128 stands for zero in the data rows.
Some points, one per row:
[123 134 156 142  91 116 126  41  42 149 182 169]
[111 132 133 104  71 176 131 174  20 111 132 218]
[ 70 130 144 148  96 166  94  94  20 148 189 162]
[160 220 132 121  91 131 168 175  81  55 100 146]
[154 182 129 162 114 130 144 159 198  65 142  67]
[144 192 164 118 117 160 198  93 187  92 128 117]
[130 146 125 132 238 145  94 138 207 112  86 125]
[115  77 121  94 199 149 162  79 223 173 136 109]
[158 185 112 173 184  95 162 123 188 168 147  60]
[141  30 129  80 202  68 100 186 144 194 133  87]
[126 126  65  92  52 112 121  86 114  34  91 108]
[106  89 101 123  69 161 118  63  70  43 122 128]
[143 214  57 160  36 108  98 139 125 140 156 143]
[126 139 121 171 114 151 100  81   3 155 161 172]
[131 156 117  85 110 105 188  98 231 156 146  70]
[126 134 116 143  88 105 153 143   7  66 165 192]
[141 176  67 198 108  80 208 107  99  94 155 136]
[121 177  96 127 168 131 174 114 232 122  77 159]
[167  72 150 135 202 111 141 132 201 151 149  57]
[132 154 146 178  71 124 157 132 142  50 100  82]
[141 197 152 159  89 168 212 137 111  79 121 125]
[118  78  84 112 228  91 129 141 190 228 116 120]
[138  61  99 126 224  79 109 153 179 216 145  97]
[ 99 128 179 133  64 188 106 110  45 167 161 169]
[111  85 120 104 178 150  90 178 235 104  80 133]
[144 156 107 109 131 127 104 148 236  64  85 149]
[105 116 105  98 240 123 100 149 164 236 149  83]
[158  70 151  97 205 121 133 139 218 197 136 111]
[122 163 164 172 104 157 217 121  92  71 166 131]
[130 125  80  53 204 122 121  79 221 149  89 117]
[110  54  93  69 202 126  95 160 214 139  88  91]
[123  83 186 123 166 154 102 192 195 133 102  64]
[106 118 195 155  60 173 129  92  57 144 126 131]
[129 130  82 102  48 164 124  75  52 100 196 178]
Then 10 other points, each followed by its number:
[147 189 138 111  84 111 208 202 119  60 134 170] 0
[134 155 190 117 115 179 174 158 187  82  85 144] 1
[146 216  61 103  88  65  62 143  62 127 170 162] 2
[156 195 129 134 119 138 175 107 211  71 131 136] 3
[132 150 152  78 114 212 147 130 208 112 100 178] 4
[168 199 116 112  74 127 184 188  95  77 185 184] 5
[158 192 179 102 108 142 138  88 191 116 106  87] 6
[152 131 150 125   7 163 120 124  98 133 169 174] 7
[113 106 154 115 159 193  86 174 196  97  59 141] 8
[123 110 175 175  92 171  80 162  27 125 133 158] 9
Which three of these numbered points are nearest to each point below, ignoring the 2 directions in which the first points spread most? Their numbers follow each, nearest first.
[106 111 179 146  73 195 146 151  62  97 148 195] > 1 8 9
[140 183  89  70 230  71  58 159 145 172 101 104] > 2 3 5
[ 95  98 198  37 176  65 168 151  73 148 114  76] > 0 6 1
[167 180 106 118 189 107 137  69 210 113 109 160] > 3 6 4
[136 130  68 121  87  80  74 116   9  79 133 169] > 2 3 9
[107 127 141  86 115 154  73 147   0 139 130 202] > 8 9 1
Now 10 new points, numbered from 0 again:
[122 169 101 116 164  61 141  76 203 117 168  59] 0
[128 158 148 147  68 160 212 179 150  63 131 140] 1
[150  82 126  63 249 105  95 169 169 199 130 126] 2
[109 103 122 123 234 117  83 125 163 180 116  40] 3
[122  86 118 100 202 101  55 122 215 131  92  97] 4
[101  90  96 113 236 106 145 152 193 227 135 122] 5
[170 186 187 120  95 158 179 136 192 124 118 128] 6
[128  63 125  89 232  88 100 158 161 208 140  71] 7
[ 99  77 162 137  21  87 166 183 125 157 164 146] 8
[ 84  98 161 173  52 126  74 134  68 102 100 110] 9
Which three of these numbered points are nearest to each point below, ignoring the 2 directions in which the first points spread most? Their numbers follow each, nearest first.
[108 106 129 125  55 174 102  78  38  77 153 146] > 4 7 3
[120  95 103 137   0 138 122 174 118 116 148 168] > 8 1 9
[143 193 176 107 109 181 163 116 179  76 116 106] > 6 2 7
[123 189 117 101 153 113 137 100 246 140  97 128] > 5 2 6
[116 108 170 132  48 176  85 108  55 145 163 175] > 6 4 1
[139  59 127 147 209  92 144 164 151 196 138  43] > 7 3 5
